Rows are one point carried round by a steady rotation, each followed by how many ticks it has turned.
The counts run from 0 to 208.
[127 130 143  89  67 109 118 162 160 121 158 102 143 111 156 150 117 126
 140  91  96 113 169 140 117 101 157  98 110 117 143 110 148 140 130 167
  97  97 178  97 175 149 133 126]
61
[125 129 107  84  90 143 167 152 142 156 169  99 175 113 162 170 136 131
 118  54 147 105 150 156 147 126 156 137  96 116 125 132 153 146 129 166
 122 104 129 125 146 151 142 158]
200
[156  82 126 114 104 173 117  92 137 107 139 111 153 117 161 167 120 172
 141  97  99  88 154 119 116 131 127 160 112 104 101 157 101 141 145 137
  71 163 160 148 150 101 150 130]
155
[152 115 169 130  90 118 117 139 156  68 130 120 145 123 132 149  99 173
 114 100 134 110 147 133 127 151 112 160 135 140 112 121  64 113 157 118
 134 154 133 182 147 106 187 125]
13
[112 131 127 126  63  89 166 143 143  89 131 105 156 103 161 133 118 155
 118 100 112 108 183 158 121 129 135 132 112 163 132 153  86 131 157 100
 120  86 146 141 171 134 160 119]
51
[123  87 149 116 105  97 125 150 132 104 139 132 157  94 131 147 119 153
  96  90 111 119 132 140 142 164  93 192 105 124 130 118  70 132 135 145
 134 117 116 180 128 107 189 132]
8
[155  92 146 105 124 187 108 126 153 131 151 121 157 132 124 153 114 154
 118  81 115  97 118 128 152 130 124 192 105  90 110  97 101 144 132 164
 108 153 147 161 110 116 178 140]
1
[140 122 132  90  42  85 143 143 131 108 143  97 148 105 166 190 122 138
 111  84 147 121 169 127 117 141 136  95 118 141 127 157 125 108 130 151
 117 131 134 122 175 126 127 147]
185
[141 109 134  99  48 124 136 112 122 105  95  83 141 121 166 158 113 143
 112  81 113 136 182 108 113 131 127 133 125 127 106 139  69 121 121 134
  90 165 129 152 152 102 145 135]
31
[132 105 134  92  66  97 122 172 138 155 111 143 104 121  77 164  91 109
  89  89 119  90 127 154 109 140 124 148 112  94 148 144 112 128 100 109
 129 152  92 140 140  89 141 138]
108
[125 142 141 116  65 113 151 181 178 131 126 142 124 140  79 133  87 130
 102 103 123  71 140 183 132 113 150 145 108 131 148 124 104 134 136  81
 150  94 137 123 140 134 162 119]
92
[124 144 146 106  61 114 169 187 172 133 125 124 140 138  82 139  97 120
  96  94 132  89 145 172 148 111 153 142 109 142 152 127 105 130 122  93
 155  91 124 134 129 135 164 119]
90
[122 127 126  96 104 132 172 179 152 157 175 116 175 105 111 167 134 124
 117  70 145  87 139 169 156 122 157 144 104 119 144 143 160 150 118 138
 138  91 101 143 138 142 154 143]
84
[114  86 123 113  81 102 159 126 120 105 134 105 179  86 161 155 138 160
 107 100 103 124 164 125 142 150 110 161  92 153 119 154  73 132 137 146
 110  89 138 155 138 119 174 120]
165
[114 114 137 100  89 126 161 140 136 110 153  78 195  94 176 145 142 144
 129  76 111 137 177 125 151 117 142 141 104 143 127 126 106 145 128 170
 104  89 139 153 147 146 164 131]
45
[130 107 133 129  76 109 163 123 138  82 139 109 171 101 155 158 128 181
 112 104 123 106 167 135 131 147 118 149 109 164 114 168  75 118 160 113
 117 108 140 155 153 124 172 119]
168
[146  79 171 111 120 113  70 151 143  89 169 131 140  91 127 161 113 155
 134 109  97 104 130 117 114 146 109 146 122  91 142 119 116 134 131 172
  99 152 141 167 162  96 163 121]
140
[138 111 128 103  48 133 139 104 123 110  90  86 137 125 166 152 112 143
 116  86 109 130 185 115 111 127 129 142 119 128 103 141  68 123 128 127
  89 163 141 147 152 106 147 135]
32
[120  82 130 102  90 134 140 117 121 119 142  95 186  93 162 156 143 144
 116  92  92 132 158 111 151 132 120 161  87 130 122 129  82 140 121 178
  92  95 149 152 127 125 165 125]
162
[143  84 170  95  70 103  97 143 129  94 120 101 141 102 126 176 112 134
 107 102 104 137 154  89 122 138 114 130 123 113 131 125  85 117  98 165
 101 162 119 170 143  87 159 124]
145
[111 114 118  85  54  73 140 166 129 136 148 108 140  94 151 164 124 115
 120  87 108 110 166 150 108 125 138 103 106 115 154 149 149 135 116 151
 106  95 137 103 180 132 119 137]
65
[149  89 150 102 125 175 109 131 149 130 149 118 160 125 125 151 117 147
 114  80 110 106 118 126 155 131 121 195 103  92 115  91  95 145 130 173
 111 146 144 162 107 118 184 141]
2
[137 140 148 101  72 127 122 154 172 105 164  98 144 123 157 147 113 142
 150  95 110 102 168 141 117  94 163  94 118 121 137 115 144 132 142 151
 101 105 185 102 180 153 139 125]
59
[120 135 119  84  78 130 180 161 141 156 152  93 175 118 150 160 133 120
 108  54 145 117 153 155 158 124 154 142  98 129 130 124 135 141 123 158
 133  94 119 129 137 154 152 154]
202
[125 104 132  97  75  79 112 147 139 103 168 116 149  91 173 166 130 149
 127  98 107 113 155 137 113 143 121 113 100 123 138 129 130 128 147 178
 104  93 175 104 182 141 138 133]
180
[131  82 139  99 124 164 111 149 146 160 143 129 147 116  97 141 109 124
 114  87  88  91 119 144 146 123 127 197  93  75 136 102 113 160 110 154
 107 128 127 155 110 106 171 131]
120
[142 130 103  96  33 133 153 119 144 137 112 105 122 145 161 157 104 136
 110  79 122  96 168 153 106 116 147 121 102 126 112 142 104 124 143 119
  97 127 172  84 159 132 120 143]
191
[128 105 146  84  66  92 114 186 141 156 120 135 112 118  77 164  94 100
  91  88 112 101 131 146 119 133 126 144 111  90 159 122 118 135  88 135
 130 140  96 139 135 100 139 135]
106
[132 138 140 118  74 118 141 181 179 131 135 146 119 138  81 133  87 136
 106 103 121  65 137 187 126 112 144 149 111 124 147 128 113 133 144  81
 144 100 141 122 145 131 160 119]
93
[133 111 142 102  79 112 108 137 160  92 158 113 150 113 166 145 120 155
 136 108  94 111 158 133 121 121 130 121 102 129 128 108 113 125 156 170
 102  89 205  99 170 153 150 120]
177
[142  84 156 100  56 106 110 129 123 100  98 106 130 110 125 167 109 132
 104 107  94 132 161  95 118 139 112 140 118 119 123 135  64 117 101 144
  96 161 128 159 140  83 155 119]
147
[119 132 134  91  92 129 173 181 155 153 167 113 174 111 110 164 130 124
 112  71 147  92 140 163 159 121 160 142 105 126 148 141 149 146 114 134
 144  90  96 143 134 138 158 138]
85
[126 141 150 100  63 116 174 187 169 135 129 119 149 136  85 147 106 118
  96  86 139  96 144 167 153 111 157 143 110 143 149 126 106 130 117 104
 159  90 111 137 124 136 166 119]
89
